In the data rows, zero lies at 4.5, halfway between 4 and 5.
Some points, one per row:
[6 6 5 5 4 6 7 3 2 7 5 7 7 6 3 1 8 3 6 1 3 6 8 5]
[2 4 3 2 5 2 3 5 4 4 6 5 3 4 6 6 2 3 5 8 6 4 5 3]
[6 3 5 5 5 6 4 5 4 4 4 2 7 6 4 4 3 6 5 4 2 6 4 7]
[7 5 6 6 7 6 5 5 5 6 6 4 5 4 4 6 3 2 8 6 4 2 6 4]
[6 6 5 6 5 5 2 6 3 4 3 3 4 4 7 2 3 5 2 5 7 7 2 5]
[4 5 4 6 4 5 4 4 5 3 3 3 6 7 2 1 2 7 1 6 7 7 2 5]
[5 4 9 7 5 6 3 5 3 3 5 4 3 4 7 3 4 5 5 4 6 7 4 5]
[6 1 7 4 1 5 6 5 0 4 4 8 5 5 5 9 8 1 6 5 6 3 6 1]
[5 6 3 2 4 4 7 0 8 5 6 5 4 7 3 5 4 8 5 4 2 4 4 6]
[4 3 3 6 2 5 4 6 4 4 3 5 3 3 8 3 5 4 5 3 2 4 8 4]
[3 3 7 6 2 5 8 6 1 3 5 8 6 5 3 2 4 4 5 2 7 7 5 4]
[7 7 4 4 5 5 2 6 3 4 5 3 3 4 6 4 5 4 3 7 5 4 3 5]
[4 6 5 5 5 3 4 5 6 5 6 4 4 3 5 6 6 4 4 5 3 4 5 6]
[2 6 4 4 9 0 2 5 5 3 4 6 3 3 6 4 1 7 2 6 7 6 4 2]
[4 1 4 6 2 7 5 5 5 7 5 4 6 4 3 6 5 6 6 3 3 3 5 1]
[3 2 6 7 3 6 8 4 6 5 4 7 7 4 4 2 5 4 4 4 4 6 7 5]
[4 4 3 3 5 4 6 4 6 6 8 5 5 3 2 7 6 3 4 4 5 2 3 3]
[4 4 3 3 3 5 7 1 9 5 6 6 4 7 3 4 5 5 5 3 2 5 7 6]
[6 6 4 6 5 4 6 6 6 7 7 4 6 4 3 4 5 6 7 3 4 6 5 5]
[6 7 2 1 4 4 7 1 7 5 8 6 3 7 3 7 5 3 7 7 3 3 5 5]
[1 5 4 4 7 0 2 6 2 3 3 5 3 3 8 2 3 5 2 6 7 6 4 3]
[7 5 6 5 5 6 5 5 5 7 5 5 5 4 3 5 3 6 5 3 2 4 4 6]
[5 2 7 6 3 6 6 5 4 4 4 6 7 4 3 6 6 5 6 2 4 5 4 6]
[4 4 3 6 2 5 7 4 5 2 5 6 7 2 6 7 7 3 6 5 3 2 3 6]
[6 6 6 6 5 4 5 5 7 7 6 4 5 4 3 2 2 5 2 6 8 7 3 4]
[4 5 4 3 4 4 4 3 8 5 8 6 3 6 2 1 2 6 1 6 7 8 2 5]
[7 7 4 4 5 5 1 6 3 3 3 4 2 4 8 4 5 5 3 7 5 5 2 5]
[7 4 5 4 4 5 1 6 4 3 3 4 2 3 8 4 5 5 5 3 4 6 5 6]
[4 6 4 6 4 5 4 5 3 3 4 1 7 8 3 6 2 1 6 9 5 4 5 5]
[5 2 4 6 2 7 6 4 5 5 6 4 6 4 3 6 2 3 5 7 4 4 4 6]
[6 2 6 6 5 5 4 6 5 4 2 2 6 6 5 5 5 6 7 3 4 5 5 6]
[2 5 4 4 4 4 2 5 5 3 4 3 5 5 5 4 5 5 4 4 5 3 6 1]
[4 3 5 3 4 5 5 4 4 4 2 2 8 8 2 6 5 2 7 7 5 2 6 4]
[1 4 4 3 5 2 3 5 3 4 3 7 2 3 6 5 6 7 4 4 6 4 5 2]
[3 5 4 4 7 2 3 5 3 4 4 6 1 3 5 2 3 6 2 6 7 7 4 4]
[2 4 3 5 7 1 7 4 6 5 4 6 7 5 2 2 2 8 2 4 4 6 3 5]
[1 5 5 3 8 2 7 7 5 0 5 5 1 0 5 8 7 5 3 4 5 0 9 0]
[6 6 5 5 6 4 4 2 8 4 8 6 2 4 3 6 5 5 4 4 6 4 2 5]
[7 5 7 6 3 6 4 5 2 5 6 5 2 2 6 4 5 3 7 3 3 2 7 3]
[7 5 4 5 4 4 5 4 6 8 6 4 5 4 3 6 5 4 3 4 5 4 2 5]
[2 3 5 3 3 4 6 6 5 9 5 4 6 5 3 4 4 5 6 3 6 6 4 6]
[4 6 5 5 6 2 3 2 6 4 8 7 2 4 4 4 5 3 3 5 4 4 5 5]
[4 6 5 4 8 2 6 2 5 8 4 5 5 5 1 5 3 5 6 4 4 3 4 6]
[3 4 4 2 3 4 2 5 3 3 3 3 4 4 6 2 1 4 2 8 7 7 3 4]
[1 3 4 7 2 5 7 6 5 6 4 7 8 5 3 8 6 4 5 4 6 4 3 3]
[3 4 6 4 5 4 7 5 0 2 4 9 6 5 6 2 3 6 2 6 7 7 4 4]
[8 5 5 5 6 7 6 2 6 7 6 4 6 5 2 5 3 8 3 2 3 6 3 6]
[2 2 4 7 3 5 4 6 4 3 3 5 4 3 7 7 5 4 4 5 6 3 4 3]
[6 5 6 6 6 6 8 2 1 5 4 5 5 7 3 7 5 2 6 7 5 2 5 4]
[1 5 3 2 4 4 2 5 3 3 2 3 3 5 6 7 5 5 3 3 6 4 4 4]
[1 5 4 5 6 2 3 6 3 6 5 4 3 3 5 3 6 3 3 4 3 4 7 5]
[6 1 6 3 3 5 4 6 3 5 2 3 8 7 4 6 7 5 9 1 6 1 8 1]
[2 3 4 2 3 3 2 5 4 3 3 3 4 4 6 5 4 7 3 3 4 6 3 6]
[2 4 7 7 7 4 3 6 1 3 4 4 4 3 7 4 5 3 5 3 5 7 8 6]
[4 5 4 6 4 5 4 3 8 4 8 7 3 5 3 2 2 6 2 6 7 8 3 5]
[6 6 5 5 5 5 2 6 3 3 3 3 4 5 6 2 3 5 1 6 8 6 2 5]
[5 7 3 4 5 4 3 5 6 4 6 4 3 3 7 6 8 5 6 5 3 1 3 4]
[2 6 5 4 8 0 4 5 3 5 4 6 2 4 5 2 3 6 1 5 7 7 4 4]
[3 7 4 5 8 0 4 4 6 4 5 7 2 3 4 4 2 7 3 6 7 6 3 2]
16 more points follow, each with its number after it:
[7 3 6 5 4 6 2 7 4 5 4 4 4 4 6 3 6 4 4 3 3 4 7 6] 0
[2 7 4 5 8 0 2 6 4 4 4 4 2 3 7 4 3 6 2 6 6 5 3 3] 1
[3 2 4 7 3 6 5 5 6 7 5 4 6 4 3 4 3 7 4 3 3 6 3 6] 2
[7 4 6 5 4 6 5 5 5 8 6 4 5 4 3 5 6 3 4 4 5 4 3 6] 3
[3 4 4 2 4 4 6 4 6 7 6 3 7 5 2 1 2 7 1 6 7 7 2 4] 4
[3 5 5 4 5 6 3 6 4 5 2 6 4 3 5 3 7 5 4 2 2 5 9 5] 5
[4 6 4 5 7 1 2 5 4 4 4 7 2 3 6 6 5 4 6 1 4 2 5 1] 6
[2 5 5 4 8 1 3 6 2 1 3 5 4 4 4 6 7 6 7 1 5 2 4 2] 7
[8 8 7 5 8 8 1 5 1 5 3 5 3 4 8 4 9 3 5 3 3 0 7 0] 8
[3 3 4 1 3 4 2 6 3 4 4 4 4 5 6 2 5 3 5 4 3 5 8 5] 9
[4 6 4 6 4 4 3 5 4 3 1 1 7 7 2 2 2 6 1 6 7 7 3 4] 10
[4 3 7 5 4 4 8 5 5 6 7 7 6 5 2 2 3 5 2 6 8 8 2 4] 11
[3 1 3 7 1 7 3 6 5 2 2 4 4 2 7 2 5 5 4 3 2 6 7 6] 12
[3 2 4 5 2 5 6 5 6 7 4 4 7 4 3 5 6 5 7 4 4 4 4 5] 13
[5 3 9 8 5 6 6 3 2 3 8 7 5 5 5 2 2 4 2 7 7 7 3 4] 14
[6 5 5 6 6 6 4 5 7 6 5 4 8 5 2 4 5 4 5 2 2 4 8 6] 15
Which of these numbered points is nearest to each point below, looking only along the 3 directions in which the first points spread most? Its number follows each.
[6 6 4 6 5 4 6 4 6 7 5 4 7 5 2 3 3 7 3 4 4 7 3 6] > 11
[4 5 4 3 4 4 4 2 8 3 9 8 2 6 3 1 2 6 1 6 7 7 2 4] > 4
[7 5 6 5 5 7 7 3 4 8 4 4 5 6 2 5 5 5 5 4 2 3 4 5] > 15
[3 2 5 7 2 6 7 5 6 5 4 6 7 4 4 2 2 7 2 4 4 7 2 6] > 11
[7 8 1 2 5 4 4 5 5 4 5 4 4 3 6 7 6 4 6 6 3 1 3 4] > 6
[2 1 3 3 3 4 5 5 5 6 2 6 3 2 4 5 6 3 6 3 5 5 5 6] > 5
[3 7 4 4 7 1 6 0 6 4 6 5 2 5 5 5 5 3 4 4 4 4 6 6] > 6
[2 4 3 2 3 4 2 5 3 3 3 3 4 4 7 5 6 6 5 3 5 4 6 0] > 7
[6 6 1 1 4 4 6 5 5 5 3 6 2 2 3 8 7 4 8 5 3 2 4 5] > 6
[4 3 5 7 2 6 6 5 6 8 5 4 6 4 3 3 4 6 5 5 6 6 4 5] > 2
[4 5 4 6 4 5 2 6 3 3 3 3 4 5 6 6 2 1 5 9 5 5 5 5] > 9
[3 1 3 7 2 7 3 6 5 2 2 4 5 2 8 2 5 3 4 3 3 5 8 6] > 12
[3 2 5 6 2 6 7 5 5 5 4 7 7 4 3 1 2 5 1 6 7 7 4 4] > 14
[8 5 6 5 5 7 2 5 3 3 4 3 4 4 6 3 6 5 4 1 4 4 8 5] > 0
[6 6 5 5 5 4 4 3 7 4 9 7 3 5 3 2 2 5 1 7 8 6 3 4] > 4
[4 7 5 5 7 0 5 6 4 2 2 5 4 2 6 6 6 7 6 1 5 4 7 3] > 7
[2 7 4 4 8 1 2 6 4 4 4 5 3 3 7 3 2 6 1 6 7 6 4 2] > 1
[4 6 3 6 4 5 6 5 8 6 6 5 6 4 4 3 3 8 4 2 2 7 2 7] > 11
[2 4 4 3 5 3 2 5 5 3 4 5 2 3 6 4 2 7 2 6 7 5 4 2] > 1
[3 3 8 7 6 4 3 5 3 1 4 6 7 2 6 7 6 4 7 3 5 2 4 0] > 8
[2 4 3 2 3 4 2 6 3 3 4 3 4 5 6 1 1 5 1 8 8 8 3 4] > 10
[5 6 5 4 5 4 3 5 5 4 3 3 6 7 3 2 3 5 1 6 8 7 2 5] > 10
[5 4 4 4 6 7 4 7 4 5 5 5 5 4 7 4 5 4 6 2 4 2 6 6] > 5
[3 1 3 7 2 7 2 6 3 3 4 4 3 2 8 3 6 3 4 3 2 5 7 6] > 12
[1 6 5 4 4 0 2 7 2 4 3 7 2 3 6 2 5 5 5 3 5 3 8 4] > 7
[4 7 4 4 7 2 4 4 3 2 4 1 6 8 4 7 7 6 7 2 3 5 5 6] > 5
[5 6 4 5 6 3 6 5 5 7 5 4 7 4 2 4 4 3 2 6 7 5 2 4] > 11
[7 7 2 2 3 4 3 5 4 3 5 3 3 5 7 4 5 5 8 3 3 5 5 6] > 5
[4 1 4 6 2 7 6 5 6 6 4 3 7 3 3 4 3 6 3 3 4 6 2 6] > 2
[5 3 9 7 5 6 3 6 6 3 4 4 4 3 6 6 6 5 5 2 5 6 5 6] > 0
[4 5 4 3 4 4 5 4 7 7 7 5 5 5 2 1 2 6 1 6 7 7 2 5] > 4
[3 1 3 7 1 7 3 6 5 2 2 4 4 2 8 2 3 7 3 4 4 7 3 6] > 12
[2 5 4 4 4 4 4 4 3 2 2 5 6 3 5 6 7 5 8 0 4 3 7 3] > 8
[8 3 5 4 4 6 7 0 8 6 6 5 3 6 3 3 6 5 5 3 2 6 7 6] > 15
[5 4 9 8 5 6 5 4 3 2 7 6 4 4 6 3 5 5 4 3 3 5 6 5] > 0
[4 7 2 2 5 3 4 5 3 4 4 7 2 3 5 2 3 5 2 7 7 6 3 3] > 1
[7 5 6 5 6 6 5 4 3 4 5 1 7 7 2 6 4 1 6 7 3 3 6 5] > 13
[5 2 4 6 2 7 3 4 4 4 3 4 3 4 7 6 2 3 5 6 4 4 4 6] > 0
[2 1 2 6 1 7 6 5 7 6 3 4 6 4 4 5 6 5 7 4 4 4 4 6] > 13
[8 6 4 3 4 5 7 4 5 8 5 4 5 6 2 5 5 4 6 4 2 3 4 5] > 15
[2 4 2 6 6 4 4 5 5 7 5 4 5 4 4 3 4 4 4 3 2 4 7 7] > 3
[4 6 5 5 6 3 3 5 5 4 3 3 6 7 2 2 3 5 1 6 7 7 3 4] > 10
[4 4 4 3 4 4 6 5 6 7 5 4 7 5 1 4 2 7 3 4 4 6 2 6] > 11
[4 6 4 5 6 3 3 2 7 4 9 7 3 4 4 2 2 5 1 6 8 7 3 4] > 4
[6 6 4 4 5 5 1 6 3 4 3 4 3 4 8 3 5 4 4 4 3 6 7 4] > 9
[7 5 6 4 5 7 6 1 8 3 6 5 6 7 3 6 5 5 4 1 5 4 5 5] > 15
[6 3 8 7 4 6 4 4 3 3 8 5 4 5 6 4 2 6 4 5 4 6 3 6] > 14
[3 4 4 2 3 4 2 6 3 4 3 3 3 4 7 5 2 2 5 8 6 5 4 5] > 9
[2 3 3 3 3 4 3 6 4 4 3 4 4 2 7 7 6 3 4 4 6 4 3 3] > 7
[6 5 5 6 6 5 4 5 5 5 2 2 7 6 3 2 3 5 2 6 7 7 3 4] > 14
[6 6 5 4 5 6 6 4 4 3 3 1 7 5 2 6 4 5 4 3 4 3 1 4] > 3
[6 6 5 5 6 5 6 5 7 7 5 3 8 5 1 7 7 4 6 5 3 2 4 3] > 15
[3 3 8 5 3 5 7 6 1 2 2 6 8 7 3 6 4 1 7 6 5 3 7 2] > 0
[1 5 5 4 6 2 6 3 2 3 2 4 9 4 2 8 7 7 7 6 5 1 7 0] > 8
[4 4 3 1 4 4 3 4 5 4 5 4 3 4 7 5 6 4 7 4 4 5 6 6] > 5
[3 6 4 4 8 2 4 4 6 4 5 7 3 4 5 3 3 6 2 6 7 6 3 2] > 1
[6 6 1 2 3 6 7 0 5 7 4 5 2 6 4 7 6 4 6 5 3 2 4 5] > 15
[2 5 4 4 6 2 3 6 3 3 3 4 4 5 6 2 3 6 2 6 7 5 4 3] > 1
[4 3 4 4 3 4 8 5 4 6 3 5 8 2 4 3 7 3 5 4 2 5 8 6] > 13
